In the rows, zero is written as 128.
Each row of X is roughly a mix of the hidden directions of one of a few groups.
X, 136 rows:
[[122 167 132 160 143  99  63 151 154  82 135 142]
 [160 102 123 126 154 117 153 107  77  70 157  95]
 [ 92 148 140 134 128  95  50 112 164 149 145 115]
 [105 162 141 160 148 137 165 127 194 154 168 136]
 [143 113 139  98 149 148 105 171 116  47 128 124]
 [124 126 120 120 157 111 205  92  92 163 109 130]
 [160 137 115  92 131 183 186 164 111 113 105 129]
 [128 109 129 101  93 173 208 121 118 138 136 108]
 [105 109 143 103  44 137 104 125 108 127  92 112]
 [ 77 112 111 165 109 113  75  88 126 100 160 142]
 [115 181 141 124  85 142 144 113 172 181 124  96]
 [123 107 123 183 109 105  51 109 126 130 151 141]
 [168 120 150  94  73 146 138 161 108 104  80 147]
 [110 116 129 125 164 132 167 111 213 143 127 148]
 [166  89 123  87 153 122 141 134  79 104 114  77]
 [101 159 138  76 123 147 132 140 161 118  61 101]
 [124 169 142 123  85 182 145 170 169 116 142 101]
 [121 142  80 141 132 137 198 107 121 176 108 105]
 [110 117 132 104 108 102 179  97 109 196 100 121]
 [122 132 118 121 161 148  60 132 165  69 143 133]
 [120 120 132  95 135 192 170 134 152  91 143  82]
 [129 136 130 149 153  68  81 102 102 161 107 169]
 [118  96 112 114 123 188 195 104 132 152 147 112]
 [125  91 152 120 134 131 211 152 107 147 110 156]
 [ 83  91 120  98 136 112 156  73 140 172  99 128]
 [149 106 149 160 130  76 130 121 139 200 157 139]
 [150 146 150  97 164 144 159 175  89  85  95 129]
 [118  89 126 109 137 166 209 124 110 108 138 107]
 [117 153 104 120 108 177 108 101 191 148 169 133]
 [151 143 136 129 118 177  80 187 132  93 138 159]
 [ 81 166 143 163 148 127 110  96 159 126 187 120]
 [117  84 115 102  98 194 168 130 156 142 153 132]
 [115 138 126 120  70 133  44 121 119 109 131 116]
 [157  63 120 114 100 118 110  97  77 104 146 108]
 [148  94 116 138 133 165 105 106 157  72 184 136]
 [ 74 142 120 153 123 104  54 102 129 125 158 127]
 [151 132 144 101  94 129 175 160  93 172  81 118]
 [128 169 151 121  80 167 188 130 138 162 130 106]
 [114  99 109 175 125  83  84  89 101 166 135 137]
 [114  99 147  75 130 158 178 162  91 100 105 133]
 [147 102 122 117 118 120  73 158 103  56 123 113]
 [157 132  95 111 133 136 172  97  71 138  80 153]
 [137 105 152 133  80 116 120 151  55 103 114 161]
 [134 112 125 143 165  94 169  66 118 156 127  84]
 [110 123 135 155  99  91  50 116 136 137 160 156]
 [ 83 134 114 136 128 141 112  80 193 169 148 141]
 [121 177 129 134 110 142  61 139 181 100 142 138]
 [136 105 120 165 112 120 100 114  85  63 151 166]
 [114 119 112 174 157  90 123  81 152 167 168 106]
 [148 118 125 143 105  89 129 176  72  72 129 139]
 [107 174 130 108 173 133 182 158 153  97 148 105]
 [143 118  90 185 121 115  93  91 116 112 181 149]
 [154  68 114 110  89 127 153  85 103 171 136 127]
 [ 91 141 124 112 102 170 187 100 168 150 140 102]
 [143  91 155 176 154  71 152 113  93 145 148 141]
 [146 127 128 121 138  90  46 153 127  86 119 146]
 [155 101 112 160  96  96  70 142  80 150 118 140]
 [100 153 136 128 155 186 131 146 173  74 147 110]
 [142  79 108 142 155 121 155  79 150 185 104 132]
 [117 129 121  96  85 167 148 168 149 138 107 191]
 [121 114 130  81 155 133 208 109 131 142 136  93]
 [146 180 139  78 130 144 127 183 128 137  80 133]
 [ 97 174 142 144 165 126 158 159 187 153 111 142]
 [165 155 150 157  81 101 150 161  91 172 116 131]
 [142 120 121 173 124  73 117 144  93  75 144 165]
 [136  63 117 124 101 120  86  72  99 130 145 114]
 [117 164 155  95 114 102 131 152 121 162  57 106]
 [171  85 112  95 133 138 191  99  96 116 123 112]
 [141 141 117 159 144 127  60 142 147  68 153 149]
 [103 156 135 135 100 130 157  94 110 190 118 182]
 [139  83 105 132 112 114  49 109 101 101 129 116]
 [109 149 121 130 128 176  88 143 163  71 154 164]
 [133 127 122  84  95 103 106  79 133 193 105 125]
 [113 152 132 140 153 147  96 154 166  51 149 122]
 [130 166 114  93 154 165 173 144 177 144 154  97]
 [131 149 159 122 117 149  92 195 169  85 120 130]
 [122 139 116 118  87 149  49 122 153  87 140 141]
 [156 162 103  95 122 178 126 145 154  72  96 140]
 [ 99 115 147 127 122 110  78  96 201 147 144 112]
 [ 74 164 113 116 155 137  82 113 159  78 119 114]
 [135 111 120 156  89 123  46 110 107 133 113 158]
 [149 138 134  86 156 130 161 185 111  82  97 103]
 [ 99  92 127 151 147 137  94 104 129 121 207 111]
 [103 174 126 113 129 145 156 166 191 170 140 126]
 [104 169 163 142 176 128 146 155 165  97 163 100]
 [101 107 116  71 168 131 153  96 134  94 136  80]
 [132 117 113 157 174  77  72  90 121 108 133 152]
 [146 114 153 123 164 128 188 176 108 141 132 179]
 [118 124 146  64 143 141 132 153 121  62 112  93]
 [138  89 121 105 139 128 196  77 110 162 111 124]
 [143 140 113  89  85 164 157 133 153 178  95  94]
 [153  83 162 144 155  96 192 154 125 137 103 123]
 [141 135 139 105 137 161 109 146 144  40 145 110]
 [130 106 143 117 186 102 112 150 100  58 113 125]
 [ 84 118 128 105 135 133 135 116 200 186 123 119]
 [125  86 136  81 145 157 190 110  87 135 112 123]
 [131  87 107 187 134 109 145  91 104 132 180 148]
 [171 106 155 103  78 157 134 130  87 144  84 151]
 [ 99 146 127 163 101 121  77 152 182 132 174 141]
 [117 120 175  96 141 116 181 172 122 144  82 152]
 [115 104 114 150 140  79 157  99  89 173  88 152]
 [126  92 108  82 104 161 159  70 114 109 147 153]
 [114 105 133 100 130 127 197  94 112 177 108  97]
 [159 135 157  80 118 148 168 170 106 126  75 114]
 [151 145 135 182 131  70  91 174 117 151 115 128]
 [124 135 128 107 129 109 217 156 115 130 163 108]
 [192 103 128 141 141 129 196 121 101 105 111 118]
 [ 92 100 132 142 165 143 150 139 107  72 158 178]
 [161  98 164  77 101 157 165 166 136 112 100 120]
 [102 102 115 114  71 179 101 142  95 118 166 143]
 [128 155 164 175 134 111 162 131  95  74 166 143]
 [103 135 127  88 129 176 135 113 181  86 143  87]
 [ 95 155 123 125  96 185 133 133 156  89 156 174]
 [128 144 122 127 140 106  43 141 159  83 129 136]
 [157 184 129 122 159 103 143 155  81 130  80 109]
 [145 117 106 120 159 124 100  88  68 141  70 124]
 [131 187 128 129 143  96  50 133 148 120 118 125]
 [100 146 111 144 115 113  51  98 171 135 154 122]
 [147 157 163 133  87 168  84 169 143  94 117 154]
 [111 149 105 145 102 128  42 118 119 108 163 136]
 [169  86 120 117 132 131  59 133 104 108 131  83]
 [168  81 150 148  80 105 125 144  86 170 118 137]
 [148  81 121  67 105 126 160 120  79 131 105 106]
 [142 118 121 176 152  79 160  95 122 167 132  82]
 [155 155 150 103 129 105 150 147 126 190  84  86]
 [115 171 130 111 167 123  83 142 198 145 138 136]
 [115  77 114  74 115 164 183 103 112 142 124 125]
 [156 156 135 151 114  79  60 148 114 104 125 158]
 [120 123 133  87  88 183 192 113 127 154 131 121]
 [110 123 150  87 142 183 146 165 103  83 114 162]
 [140 151 124 138  93 188 173  99 153 158 160 108]
 [137 128 152 104 177 138 197 172 126 140 111 148]
 [132 131 136 141 106 127 200 103 102 192 123 121]
 [115 206 148 145 105 123 102 124 181 138 130 111]
 [166  79 165 168 102  99 120 152  95 129  98 152]
 [103 139 131 176 147 126 120  49 125 132 167 142]]

Here is one row from each group, named. Which group is each of the other rows in?
[122 139 133 155 193 101  83 137 149  79 128 104] => Y
[156 138 155  80 158 155 177 175 140 151 107 115] => F
[170 135 150  98 106 183 167  95  88 131 108 140] => M

[ 87 135 128 136 131 107  80  93 203 134 133 129] => F
[156  64 105 115  88  99 101 134  83 146 115 119] => M
[122  67 101 134 164  78 137  91  93 140 122 142] => Y
[117 117 171 101 100 122  54 131 174 125 136 118] => F
[143  59 123 136 133 135 109  74 159 129 164 101] => M
[135 111 123  95 148 113 174 118  73 124  64 133] => M
[ 94 184 142 117 164  90  96 142 161 138  89 136] => F
[141  68 112 145 127  84 124  90  74 130 147 109] => M
[159 144 136  95 127 145 116 197 114  78  97 115] => M
[144 160 118 129  89 121  50 136 173 143 134 128] => Y
[128 132 120 127  95 146 125 168 201 180 134 143] => M
